In the data rows, zero lies at 4.5, halfway between 4 and 5.
Here are some points, one per row:
[3 5 5 5 3 5 4 1 6 5 6 2 5 3 7 7 4 5 1 4 6 4 7 5 7 5 6 4 4 3 1 7 6 5 4 6 8
 3 6 3 5 5 7 3 8 4 8 4]
[5 6 4 3 7 4 2 4 5 3 5 5 9 5 4 5 3 3 3 5 4 5 2 4 3 4 1 3 6 9 6 5 7 5 6 6 5
 8 4 5 4 6 6 2 6 5 5 0]
[3 3 2 3 3 6 7 4 4 7 1 5 5 6 8 4 6 6 3 5 6 3 5 6 3 2 5 8 3 7 5 3 3 2 4 5 5
 5 3 6 5 0 5 2 3 5 4 4]
[7 4 6 6 0 4 5 4 2 6 2 5 3 5 5 5 3 3 4 5 6 3 2 3 2 3 6 3 5 5 6 4 5 5 5 7 4
 3 9 5 4 6 3 4 3 2 5 4]
[5 4 5 6 3 5 7 4 3 4 2 4 3 9 3 4 3 4 5 4 4 7 4 2 8 4 4 3 6 3 5 3 7 2 6 5 5
 5 1 2 3 4 7 6 6 2 2 4]
[5 2 3 3 7 3 5 4 4 5 6 0 4 4 7 4 6 5 3 6 0 3 5 4 6 6 2 3 6 4 6 3 7 6 7 3 1
 4 5 4 2 3 6 3 5 5 4 6]
[5 3 5 5 7 8 2 1 5 5 8 6 4 5 9 1 5 1 6 6 2 5 8 5 3 6 5 3 6 4 7 4 3 3 4 5 5
 7 6 5 5 5 4 5 5 2 3 3]
[3 4 6 8 3 2 3 5 5 4 2 3 6 5 4 2 5 3 6 4 4 1 4 7 5 4 6 7 6 5 4 6 1 5 5 7 3
 2 3 3 3 5 5 5 6 1 4 3]
[6 6 2 2 4 1 4 7 6 6 5 8 5 7 5 4 4 5 1 4 4 7 5 6 6 7 6 5 5 6 4 4 6 6 2 4 0
 4 4 5 5 7 5 5 4 2 5 6]
[3 5 5 4 5 5 6 6 6 6 3 1 5 4 4 6 7 5 5 7 3 6 7 3 4 3 5 4 8 6 5 5 5 9 4 6 6
 7 6 3 6 3 2 5 1 4 2 3]
[4 7 5 2 2 7 6 3 5 6 6 5 3 7 3 5 4 3 2 5 3 1 4 8 4 4 4 3 9 1 2 4 4 5 5 5 6
 4 4 4 3 6 3 5 5 7 4 6]
[3 8 5 2 8 3 6 5 4 6 6 4 2 3 4 6 6 5 3 6 2 6 5 4 3 3 5 5 4 3 9 4 1 4 4 6 3
 4 5 2 7 5 5 2 7 8 3 3]
[4 4 5 2 3 5 1 6 5 3 5 3 5 6 3 4 3 4 2 6 3 3 2 4 3 5 5 5 3 3 7 6 4 3 4 0 8
 5 4 3 6 3 4 7 7 1 6 7]
[4 5 6 5 2 7 5 5 8 3 5 4 4 4 4 4 2 3 3 6 5 6 6 2 6 6 2 3 5 6 5 6 3 3 5 8 4
 3 2 5 3 5 7 2 3 8 5 6]
[3 5 6 3 2 5 7 2 3 4 3 5 6 5 6 3 6 6 6 4 2 6 1 3 4 7 9 3 3 5 4 7 4 6 4 2 5
 4 5 4 3 8 5 4 2 7 5 2]
[6 2 4 7 3 3 3 5 5 5 3 6 2 4 3 5 9 2 3 2 6 6 5 6 6 6 4 3 5 6 5 3 4 5 5 3 7
 5 4 7 6 6 4 5 6 6 3 5]
[7 5 6 5 4 5 6 4 0 5 8 3 6 5 5 6 5 3 6 3 5 4 5 1 2 7 4 6 3 8 3 2 2 5 3 5 7
 2 3 4 2 6 4 6 4 4 5 5]
[3 1 4 5 6 7 4 5 4 5 5 4 5 6 3 4 4 7 5 5 8 5 4 5 6 4 5 3 3 5 4 4 4 2 1 4 1
 2 3 3 3 6 0 4 5 5 4 3]
[4 2 4 3 5 5 5 6 4 3 3 7 5 3 3 6 5 5 7 4 6 5 6 5 6 6 7 8 6 5 7 5 7 5 5 7 5
 4 6 3 5 7 7 3 6 6 5 8]
[4 5 3 4 5 6 6 6 7 4 3 5 3 4 3 5 5 6 6 3 2 4 3 5 6 7 1 5 4 7 4 4 2 3 6 4 7
 3 6 2 6 7 4 3 3 1 8 7]
[1 4 4 4 7 6 4 3 5 5 1 4 6 5 6 7 4 4 4 4 4 7 4 6 3 3 2 5 6 4 7 6 4 6 6 5 5
 3 5 8 0 6 4 6 5 5 4 6]
[5 4 2 5 6 2 2 4 3 7 2 4 6 7 3 1 3 3 6 2 3 5 5 3 6 3 4 4 3 3 2 4 4 3 3 6 7
 5 4 4 5 6 5 5 4 6 5 7]
[7 2 5 7 6 3 5 3 6 5 3 9 3 1 6 5 3 8 5 6 1 3 4 5 5 4 4 6 3 4 5 3 4 6 2 6 4
 5 1 5 5 2 2 6 6 5 7 2]
[8 6 4 3 6 8 6 6 7 4 3 3 6 5 5 2 5 2 4 2 5 4 5 5 2 4 6 5 4 3 5 4 5 7 6 5 3
 3 3 5 4 4 3 4 8 6 8 4]
[4 5 6 5 4 3 4 8 6 7 5 3 1 7 6 3 3 6 7 6 5 5 5 2 1 5 2 5 7 3 2 5 5 5 3 2 4
 4 7 7 4 6 7 4 6 7 6 4]
[5 5 6 6 3 4 6 2 5 5 6 5 8 2 3 2 4 5 3 3 4 8 6 5 1 5 2 3 8 3 4 7 6 5 4 2 6
 3 4 3 7 4 5 1 3 4 5 6]
[4 6 5 7 4 4 4 5 2 6 6 4 9 5 8 7 4 4 4 7 5 7 4 7 4 6 2 2 4 0 4 6 3 6 6 5 3
 4 4 4 8 5 5 5 5 6 5 6]
[4 4 2 3 4 2 4 5 7 3 5 7 4 5 5 4 0 5 3 3 6 4 6 3 4 4 6 4 2 5 3 3 2 6 7 3 6
 3 4 5 4 4 6 6 3 5 0 5]
[6 0 3 7 7 6 7 7 6 4 6 4 5 3 3 6 6 8 2 4 5 3 1 4 4 5 5 6 4 1 2 7 4 4 4 7 3
 8 5 5 4 5 6 6 3 4 3 3]
[5 5 6 3 5 3 3 5 8 2 6 3 3 6 6 4 6 6 5 6 5 5 3 3 4 4 5 3 6 2 7 4 8 3 6 7 8
 2 3 5 5 5 2 3 4 4 5 2]
[7 5 6 4 3 5 3 4 6 3 2 5 6 3 3 7 6 4 6 3 3 3 6 5 5 3 5 2 3 3 4 4 3 3 1 3 3
 4 5 5 5 5 8 3 5 3 2 5]
[2 3 6 6 2 7 5 7 6 5 7 7 5 6 5 8 4 3 5 2 3 3 6 2 5 2 5 5 3 4 6 3 7 6 4 4 3
 5 3 4 6 5 3 3 3 4 5 7]
[4 6 7 5 6 5 3 2 6 4 3 7 5 7 4 5 5 2 4 6 6 4 3 3 5 8 4 9 4 4 2 2 6 4 3 4 4
 2 7 2 4 2 5 5 4 4 2 5]
[6 4 7 6 6 3 6 3 3 2 4 6 4 7 4 2 5 6 5 8 5 7 5 6 4 1 5 4 1 6 3 6 5 7 5 2 6
 5 5 3 2 5 5 1 4 4 6 7]
[4 5 3 7 7 2 8 7 4 1 4 5 6 3 4 8 3 2 3 6 2 4 8 4 5 5 7 4 8 6 4 5 4 2 4 3 6
 3 7 7 5 3 2 3 4 5 6 3]
[5 7 1 6 3 6 5 4 3 4 8 5 4 7 2 4 3 6 8 3 4 6 1 6 7 4 5 5 6 6 6 5 4 7 3 5 5
 4 6 8 4 1 4 3 6 3 2 6]
[3 4 5 3 4 3 4 4 5 8 6 5 3 2 0 5 4 3 6 5 8 6 4 5 4 5 7 5 5 3 4 1 4 4 9 3 3
 7 4 5 3 5 6 4 3 1 7 5]
[5 4 4 0 2 3 5 3 4 1 4 4 3 3 4 5 6 5 5 3 7 7 7 4 6 5 3 7 4 2 5 4 2 5 3 4 3
 6 3 6 6 5 3 6 3 4 6 6]
[6 3 6 4 3 4 5 4 6 5 5 1 3 3 3 5 2 1 6 4 2 8 3 8 4 4 5 6 1 7 3 4 6 4 4 5 4
 4 7 3 4 2 4 7 3 6 3 5]
[6 4 7 6 7 4 2 4 2 6 5 6 4 5 3 5 6 9 3 2 5 3 4 4 5 4 6 4 6 5 6 6 2 2 6 6 3
 5 6 5 4 1 5 7 1 7 7 5]
[3 3 4 3 6 4 5 5 3 4 5 6 2 4 5 5 6 4 8 4 6 2 3 5 2 5 5 0 3 7 2 6 4 5 5 6 2
 4 3 6 6 1 6 8 6 4 5 6]
[5 8 1 6 6 5 2 5 2 6 4 3 2 2 4 6 4 2 4 7 4 4 5 3 2 5 5 6 5 5 5 8 7 5 2 4 4
 4 0 5 4 5 4 2 2 4 4 4]
[5 7 1 6 4 4 5 2 8 3 4 3 5 6 3 6 5 7 7 4 6 3 8 7 3 7 5 4 1 4 8 4 5 3 6 3 5
 7 5 4 5 5 5 5 4 5 6 4]
[4 4 6 4 6 4 6 3 3 4 4 4 4 5 2 2 4 3 4 6 6 2 3 6 7 4 4 4 3 6 5 3 5 6 1 4 5
 3 5 6 5 5 6 7 2 4 6 4]
[5 5 4 4 5 6 2 7 2 2 3 4 4 3 6 5 3 5 7 2 6 5 5 8 7 5 4 6 6 4 4 3 4 4 6 1 5
 4 4 2 7 5 6 4 2 5 5 1]
[6 6 9 4 7 4 6 3 3 5 4 3 4 3 6 3 2 5 4 2 6 2 3 3 6 4 5 5 4 7 4 5 4 4 5 4 4
 8 3 6 7 7 1 5 5 3 1 7]
[5 7 6 4 4 3 6 7 6 6 6 5 6 2 8 2 6 3 6 4 6 5 5 4 8 3 3 5 4 2 7 7 4 4 4 4 7
 5 5 4 1 4 4 6 5 5 5 4]
[2 6 2 8 2 5 4 5 4 1 5 5 4 2 7 2 8 6 3 4 5 4 3 2 4 2 5 5 5 7 4 0 6 5 3 4 3
 6 5 3 3 4 4 8 5 6 5 5]
[6 3 4 4 4 5 5 4 4 6 4 6 6 3 4 4 5 7 6 8 4 3 5 2 7 1 3 6 4 6 1 6 4 3 9 4 2
 4 5 7 7 4 4 6 6 6 3 2]
[2 5 6 4 4 6 4 8 0 4 4 7 4 3 3 2 4 8 3 4 3 4 7 5 5 6 3 3 2 3 3 3 6 4 5 8 4
 6 6 6 4 2 3 4 7 3 4 3]
Along one direction, these points spread out more than along any other. Take the direction at right angles to it along which they spread out most. Go by this last direction. How far along it is each point below, from 0 to 99? The average is 50, and the first point in the table lies past the average. One standard deviation of the points above along it is 16.
[3 4 5 3 4 3 4 4 5 8 6 5 3 2 0 5 4 3 6 5 8 6 4 5 4 5 7 5 5 3 4 1 4 4 9 3 3
 7 4 5 3 5 6 4 3 1 7 5] 71
[1 4 4 4 7 6 4 3 5 5 1 4 6 5 6 7 4 4 4 4 4 7 4 6 3 3 2 5 6 4 7 6 4 6 6 5 5
 3 5 8 0 6 4 6 5 5 4 6] 43
[6 4 7 6 7 4 2 4 2 6 5 6 4 5 3 5 6 9 3 2 5 3 4 4 5 4 6 4 6 5 6 6 2 2 6 6 3
 5 6 5 4 1 5 7 1 7 7 5] 27
[4 6 5 7 4 4 4 5 2 6 6 4 9 5 8 7 4 4 4 7 5 7 4 7 4 6 2 2 4 0 4 6 3 6 6 5 3
 4 4 4 8 5 5 5 5 6 5 6] 40
[8 6 4 3 6 8 6 6 7 4 3 3 6 5 5 2 5 2 4 2 5 4 5 5 2 4 6 5 4 3 5 4 5 7 6 5 3
 3 3 5 4 4 3 4 8 6 8 4] 46
[6 0 3 7 7 6 7 7 6 4 6 4 5 3 3 6 6 8 2 4 5 3 1 4 4 5 5 6 4 1 2 7 4 4 4 7 3
 8 5 5 4 5 6 6 3 4 3 3] 21
[6 4 7 6 6 3 6 3 3 2 4 6 4 7 4 2 5 6 5 8 5 7 5 6 4 1 5 4 1 6 3 6 5 7 5 2 6
 5 5 3 2 5 5 1 4 4 6 7] 63
[3 3 2 3 3 6 7 4 4 7 1 5 5 6 8 4 6 6 3 5 6 3 5 6 3 2 5 8 3 7 5 3 3 2 4 5 5
 5 3 6 5 0 5 2 3 5 4 4] 35
[4 5 3 4 5 6 6 6 7 4 3 5 3 4 3 5 5 6 6 3 2 4 3 5 6 7 1 5 4 7 4 4 2 3 6 4 7
 3 6 2 6 7 4 3 3 1 8 7] 72
[2 3 6 6 2 7 5 7 6 5 7 7 5 6 5 8 4 3 5 2 3 3 6 2 5 2 5 5 3 4 6 3 7 6 4 4 3
 5 3 4 6 5 3 3 3 4 5 7] 55
[5 4 2 5 6 2 2 4 3 7 2 4 6 7 3 1 3 3 6 2 3 5 5 3 6 3 4 4 3 3 2 4 4 3 3 6 7
 5 4 4 5 6 5 5 4 6 5 7] 69
[5 5 6 3 5 3 3 5 8 2 6 3 3 6 6 4 6 6 5 6 5 5 3 3 4 4 5 3 6 2 7 4 8 3 6 7 8
 2 3 5 5 5 2 3 4 4 5 2] 42
